In the rows, 128 means zero.
Rotation paths and how fast each direction turns (degrees each step):
Each turn is a multiple of 5 degrees from 10 to 175, or 0.
Each row of a path follows its step; steps can be skipped.
path 1
step 0: [126 130 129 122 134 125 137 131 129 113 133 130 132 121 122 127 128 124
 131 125 121 123 137 122 133 133]
step 1: [140 130 123 118 130 130 132 118 134 123 126 130 125 132 120 126 133 124
 134 131 127 130 141 128 129 135]
step 2: [126 126 137 124 130 131 136 120 127 115 124 125 136 135 121 130 137 126
 123 128 125 125 136 121 126 128]
step 3: [130 128 126 126 127 134 118 125 130 118 122 135 130 140 116 123 127 126
 131 126 126 121 134 127 121 135]
step 4: [124 118 127 131 134 129 133 121 130 122 118 127 126 137 119 129 132 135
 132 120 124 122 133 126 126 120]
step 5: [131 125 128 133 137 136 128 128 119 116 123 134 129 136 124 129 125 127
 136 117 134 130 130 133 123 131]
step 6: [124 130 121 138 132 133 130 131 132 122 128 125 127 134 128 136 128 138
 137 121 132 128 142 123 126 125]
step 7: [129 132 125 125 133 135 125 121 128 120 134 133 131 131 128 136 133 131
 133 120 135 135 133 138 123 118]
step 8: [123 125 133 134 120 128 121 126 131 120 126 130 136 134 136 137 130 135
 135 127 128 138 139 129 126 127]
step 9: [124 126 129 130 128 121 119 130 137 115 137 135 134 126 126 125 129 131
 130 120 128 130 132 138 128 119]
step 10: [134 120 128 135 127 123 126 118 139 120 126 128 129 128 135 128 127 133
 133 125 125 136 131 138 137 131]
step 11: [128 125 132 135 133 124 132 134 133 113 135 120 134 128 132 123 133 124
 123 121 128 131 131 137 130 132]
[128 129 131 129 129 126 126 126 130 128 125 127 128 131 126 124 129 130
 122 127 129 128 127 129 131 131] -> 45
[128 124 129 127 128 124 126 130 126 127 125 133 125 127 129 127 128 131
 128 127 124 128 127 128 127 127] -> 70
path 2
step 0: [124 128 134 124 139 134 130 124 127 131 129 134 126 123 127 137 128 133
 126 121 135 124 134 123 121 123]
step 1: [125 127 129 131 122 124 128 131 126 125 119 135 135 129 119 130 134 127
 119 129 123 132 124 123 140 128]
step 2: [136 126 132 127 129 131 115 128 127 127 136 125 132 129 128 122 126 124
 139 131 120 126 125 125 127 133]
step 3: [127 130 130 127 131 126 132 120 123 128 120 122 120 124 134 129 124 129
 131 115 124 125 131 138 127 125]
step 4: [125 126 119 131 124 127 132 133 132 118 131 133 135 127 125 132 134 125
 124 124 137 126 120 130 123 123]
step 5: [134 129 128 129 130 136 127 128 121 123 129 130 129 126 126 128 117 130
 130 139 136 128 132 120 136 135]
step 6: [132 124 124 125 130 120 120 128 130 135 124 124 120 126 133 131 128 138
 120 127 120 129 123 128 129 132]
step 7: [116 121 134 125 122 133 126 134 132 121 124 122 128 135 132 125 134 121
 130 128 130 127 129 133 121 129]
step 8: [131 129 124 122 131 130 137 116 134 126 131 125 131 127 118 131 125 127
 130 129 129 121 137 122 130 124]
step 9: [132 125 122 141 133 119 131 129 125 136 127 127 131 131 129 123 130 126
 121 131 128 134 124 130 136 131]
step 10: [124 138 130 123 128 127 118 129 127 130 129 128 126 135 133 126 126 130
 136 134 133 129 121 129 117 131]
step 11: [125 130 124 123 119 136 136 128 130 134 126 129 116 121 122 127 130 132
 127 122 127 129 136 130 129 128]
[129 130 132 130 131 127 128 129 129 128 127 125 123 129 129 127 126 127
 128 125 127 131 124 127 124 131] -> 100
path 3
step 0: [125 131 126 128 126 124 129 129 128 126 127 127 124 139 135 133 124 125
 118 121 123 130 140 129 116 132]
step 1: [130 123 120 134 126 131 124 133 125 128 123 131 112 137 121 135 130 131
 134 128 126 125 129 124 132 125]
step 2: [132 132 126 131 132 127 128 130 118 122 130 139 127 119 144 136 127 128
 132 125 128 124 128 131 129 133]
step 3: [130 124 122 129 123 131 131 124 131 125 115 130 121 127 136 123 119 121
 118 132 133 128 136 124 127 128]
step 4: [133 125 118 137 125 137 125 126 123 124 131 134 133 139 124 129 128 134
 129 133 132 131 131 135 137 129]
step 5: [133 133 125 128 139 134 139 130 133 125 125 133 125 115 127 131 130 129
 124 125 126 131 131 138 132 131]
step 6: [128 124 133 127 129 138 124 133 125 134 119 129 137 129 128 131 120 124
 118 128 125 129 138 128 129 121]
step 7: [141 121 124 121 134 138 126 135 132 119 129 126 131 137 124 129 131 136
 131 128 131 125 127 128 121 128]
step 8: [130 128 135 127 131 132 136 120 121 129 123 133 125 128 129 131 131 130
 130 112 125 129 132 138 119 128]
step 9: [123 122 125 118 131 124 128 134 124 134 118 134 125 132 123 132 114 133
 130 131 127 124 133 125 126 130]
step 10: [133 128 126 135 129 136 125 127 119 121 134 131 126 125 128 124 125 136
 135 133 124 123 133 123 116 133]
step 11: [124 126 131 134 133 129 136 123 126 129 124 137 121 126 129 128 130 128
 122 126 145 120 127 130 123 128]
[129 129 130 127 129 127 132 129 128 133 127 133 127 127 131 129 127 130
 129 127 126 130 123 128 131 126] -> 110
[131 126 125 129 129 127 131 127 130 126 133 128 129 126 129 128 126 127
 126 125 123 126 127 127 126 130] -> 140
